In the data rows, the value 50 means zero.
Some points:
[52 50 59 62 89 53 3 68 33 57 35 38 40 30 44 42 74 63 55 53 27 62 48 69
 47 73 58 52 70 50 63 37 92 24 54 54 34 71 83 54 34 46 46 51 58 47 53 45
 56 29 17 54 56 51 46 51 56 75 51]
[54 47 38 36 61 70 45 22 60 64 42 31 38 59 60 8 44 46 22 26 41 65 45 58
 46 67 41 23 69 53 57 51 62 56 79 59 36 64 51 40 62 54 54 65 58 41 45 44
 67 54 49 42 67 40 43 78 47 50 70]
[72 35 54 61 38 37 78 60 73 46 67 20 44 68 48 56 37 35 47 47 38 34 41 40
 49 78 36 65 69 61 46 70 50 37 66 43 51 26 56 49 37 61 57 44 60 62 30 89
 46 52 63 36 70 50 47 61 66 68 58]
[64 44 45 58 64 57 43 62 56 85 27 34 30 77 48 47 55 45 27 89 28 39 54 32
 32 46 48 44 42 48 36 48 65 40 33 28 33 33 52 60 77 61 53 25 42 47 71 79
 64 24 51 52 68 43 67 67 76 67 67]
[84 46 21 50 49 60 70 36 51 61 40 48 49 52 52 60 32 57 39 41 40 18 44 18
 20 40 54 60 81 44 46 73 57 46 62 54 41 45 29 51 44 29 54 21 69 62 48 49
 64 52 71 28 35 60 61 52 51 76 60]
[61 42 53 61 48 57 56 41 48 62 44 50 53 59 50 30 39 58 50 47 47 30 57 58
 61 35 41 66 79 58 45 60 56 55 30 50 72 54 43 61 34 68 42 59 58 64 48 54
 81 48 63 49 49 62 68 57 71 47 57]
[73 33 37 72 48 62 32 60 39 38 32 21 33 40 52 43 49 42 0 46 41 42 51 46
 61 12 38 51 63 46 55 33 50 43 37 18 47 47 63 59 49 51 68 43 53 67 16 42
 41 31 85 60 46 23 28 12 61 70 41]
[28 41 47 47 42 56 30 51 55 56 54 34 47 37 47 46 52 69 52 45 46 39 75 85
 55 30 33 52 73 66 63 41 50 57 46 56 33 73 50 63 99 39 69 50 61 70 22 38
 59 47 62 53 42 56 54 58 44 84 65]
[40 32 19 40 48 45 66 28 62 52 39 93 55 41 53 66 68 31 54 29 47 37 99 75
 45 43 39 26 75 46 60 47 56 55 61 50 56 51 33 44 86 48 55 36 64 53 52 40
 68 63 39 44 28 59 34 56 34 49 70]
[43 62 16 72 34 60 31 45 61 55 52 30 46 18 52 49 69 54 32 41 54 65 48 26
 58 25 34 38 73 53 64 54 51 43 41 40 36 55 60 62 43 47 70 43 46 43 39 51
 41 37 70 63 56 65 66 0 44 61 49]
[47 40 46 36 58 25 13 49 58 38 23 21 47 85 53 49 57 70 27 57 29 42 53 42
 19 68 43 29 62 50 86 45 63 50 52 44 59 55 51 49 38 57 54 59 76 35 46 49
 46 40 63 63 62 56 46 58 65 68 60]
[47 35 27 43 39 42 37 39 27 45 55 49 49 35 56 60 71 36 48 99 39 60 56 62
 37 48 51 61 82 48 81 45 54 63 30 49 39 47 60 21 77 48 61 64 58 40 31 25
 52 52 56 51 56 50 30 24 55 44 50]
[43 36 50 50 38 70 82 34 62 43 44 23 71 75 35 41 65 46 22 48 58 21 41 38
 45 56 48 29 79 30 45 64 38 48 63 54 81 55 35 70 63 50 53 28 57 72 8 82
 52 62 65 51 43 74 59 40 38 49 57]
[59 36 41 42 30 64 65 52 42 62 56 52 43 47 63 43 53 58 41 64 56 44 67 46
 46 48 45 45 80 52 55 49 57 48 41 30 43 83 50 57 56 48 71 49 53 67 46 43
 9 37 72 51 23 28 57 7 24 59 51]
[43 70 53 74 48 52 78 39 66 58 35 16 52 69 60 38 37 51 42 71 27 54 46 43
 39 41 57 57 67 45 34 51 54 37 76 45 51 42 30 61 56 58 74 55 48 63 17 42
 61 59 70 18 39 55 50 45 60 48 48]
[50 27 40 61 47 68 72 29 93 40 41 38 63 71 61 47 35 53 61 24 46 44 42 19
 42 42 43 86 75 42 68 31 54 45 74 56 35 46 39 59 70 59 49 51 45 59 36 42
 67 66 67 66 24 43 54 55 49 51 59]
[29 41 45 24 68 29 10 17 34 64 57 66 53 37 59 54 84 69 34 57 42 45 57 50
 50 38 68 59 55 60 24 18 71 59 32 51 29 45 57 41 27 49 49 58 64 51 60 42
 53 52 48 39 77 40 33 43 12 60 74]
[69 45 37 58 50 57 65 40 18 42 34 62 50 79 46 37 30 72 40 56 51 36 53 25
 28 55 18 57 57 50 55 68 51 35 72 55 45 46 56 40 85 72 47 48 59 59 24 49
 70 68 51 22 50 63 61 55 46 57 75]
[32 45 44 50 29 45 80 41 33 43 45 36 61 56 57 35 52 50 61 30 44 40 62 62
 42 36 34 34 81 54 56 23 48 50 51 40 33 63 79 70 52 43 47 44 67 37 7 69
 69 51 56 34 27 26 59 33 50 67 54]
[39 32 14 65 45 35 10 24 51 63 41 59 19 70 56 42 50 37 60 25 54 28 64 65
 40 67 82 46 75 40 72 54 50 63 41 61 37 66 28 45 80 64 47 39 66 46 39 40
 61 64 48 30 28 33 64 52 30 64 74]
[33 40 38 35 44 59 84 40 41 45 38 31 50 15 48 44 50 48 43 62 52 22 69 67
 52 38 41 55 77 52 78 48 24 51 86 37 13 58 51 61 45 74 55 40 39 68 55 59
 43 51 70 56 22 54 63 40 41 61 44]
[48 56 55 38 39 69 22 44 29 38 50 59 44 38 87 45 62 48 51 33 50 45 54 56
 49 50 40 44 55 53 78 57 43 45 39 55 38 53 41 73 71 40 58 33 68 68 58 53
 56 54 57 33 50 31 54 53 40 31 66]
[42 47 80 65 55 51 79 39 49 58 18 36 41 56 62 48 34 59 53 44 52 26 54 40
 48 58 45 37 71 51 57 54 72 52 59 47 23 0 44 48 79 55 36 50 80 62 39 49
 60 42 62 62 46 47 48 41 48 43 70]
[69 50 3 45 34 60 82 51 64 39 47 33 61 57 61 25 42 48 68 42 63 10 69 73
 62 45 43 53 75 34 61 55 24 33 45 32 35 55 26 73 61 36 63 41 49 65 26 49
 66 46 81 63 40 62 57 15 37 51 64]
[62 51 4 50 45 55 62 60 48 55 33 49 45 69 57 67 43 55 40 42 47 33 42 39
 42 55 70 30 46 64 51 72 59 37 85 73 47 43 45 63 58 56 36 48 59 75 26 47
 58 43 80 56 69 60 68 56 78 53 58]
[65 33 32 28 51 67 39 66 36 73 41 20 44 19 52 48 49 52 57 39 49 18 55 59
 48 26 26 51 72 49 67 21 52 53 60 37 53 46 48 46 48 45 55 46 55 38 25 29
 45 23 40 33 38 45 65 45 39 58 57]
[87 55 51 64 47 56 69 45 55 40 25 13 62 88 95 43 42 53 31 48 39 30 49 40
 60 55 44 42 51 43 56 79 37 44 65 43 43 22 62 56 27 55 72 41 38 47 14 81
 32 42 73 60 35 83 59 61 52 54 58]
[75 49 76 34 41 38 45 67 55 47 41 27 30 34 54 30 61 55 36 25 40 50 72 23
 40 46 74 52 68 46 52 45 51 43 49 37 40 65 57 36 67 38 36 59 37 56 32 51
 42 35 50 50 50 70 49 26 54 54 54]
[46 24 24 56 38 52 95 43 38 58 63 53 66 28 70 46 60 42 14 39 45 40 60 29
 58 46 63 54 62 61 89 43 30 65 22 40 36 58 32 82 55 56 64 45 64 63 17 38
 52 53 32 57 31 41 50 30 39 68 62]
These points spread out most along one direction. Take the direction at right angles to it along which they spread out most. Then take the direction at right angles to both along which they spread out most. Go by this last direction. For each point below, how far along it does it lie, from 0 to 99? 50 is the average, and the first point above lies past it. One standard deviation of the points above along it is 16.
[50 27 40 61 47 68 72 29 93 40 41 38 63 71 61 47 35 53 61 24 46 44 42 19
 42 42 43 86 75 42 68 31 54 45 74 56 35 46 39 59 70 59 49 51 45 59 36 42
 67 66 67 66 24 43 54 55 49 51 59] -> 36
[61 42 53 61 48 57 56 41 48 62 44 50 53 59 50 30 39 58 50 47 47 30 57 58
 61 35 41 66 79 58 45 60 56 55 30 50 72 54 43 61 34 68 42 59 58 64 48 54
 81 48 63 49 49 62 68 57 71 47 57] -> 46
[33 40 38 35 44 59 84 40 41 45 38 31 50 15 48 44 50 48 43 62 52 22 69 67
 52 38 41 55 77 52 78 48 24 51 86 37 13 58 51 61 45 74 55 40 39 68 55 59
 43 51 70 56 22 54 63 40 41 61 44] -> 57
[43 62 16 72 34 60 31 45 61 55 52 30 46 18 52 49 69 54 32 41 54 65 48 26
 58 25 34 38 73 53 64 54 51 43 41 40 36 55 60 62 43 47 70 43 46 43 39 51
 41 37 70 63 56 65 66 0 44 61 49] -> 79
[28 41 47 47 42 56 30 51 55 56 54 34 47 37 47 46 52 69 52 45 46 39 75 85
 55 30 33 52 73 66 63 41 50 57 46 56 33 73 50 63 99 39 69 50 61 70 22 38
 59 47 62 53 42 56 54 58 44 84 65] -> 44
[69 50 3 45 34 60 82 51 64 39 47 33 61 57 61 25 42 48 68 42 63 10 69 73
 62 45 43 53 75 34 61 55 24 33 45 32 35 55 26 73 61 36 63 41 49 65 26 49
 66 46 81 63 40 62 57 15 37 51 64] -> 53
[87 55 51 64 47 56 69 45 55 40 25 13 62 88 95 43 42 53 31 48 39 30 49 40
 60 55 44 42 51 43 56 79 37 44 65 43 43 22 62 56 27 55 72 41 38 47 14 81
 32 42 73 60 35 83 59 61 52 54 58] -> 67
[62 51 4 50 45 55 62 60 48 55 33 49 45 69 57 67 43 55 40 42 47 33 42 39
 42 55 70 30 46 64 51 72 59 37 85 73 47 43 45 63 58 56 36 48 59 75 26 47
 58 43 80 56 69 60 68 56 78 53 58] -> 41
[40 32 19 40 48 45 66 28 62 52 39 93 55 41 53 66 68 31 54 29 47 37 99 75
 45 43 39 26 75 46 60 47 56 55 61 50 56 51 33 44 86 48 55 36 64 53 52 40
 68 63 39 44 28 59 34 56 34 49 70] -> 15
[84 46 21 50 49 60 70 36 51 61 40 48 49 52 52 60 32 57 39 41 40 18 44 18
 20 40 54 60 81 44 46 73 57 46 62 54 41 45 29 51 44 29 54 21 69 62 48 49
 64 52 71 28 35 60 61 52 51 76 60] -> 41
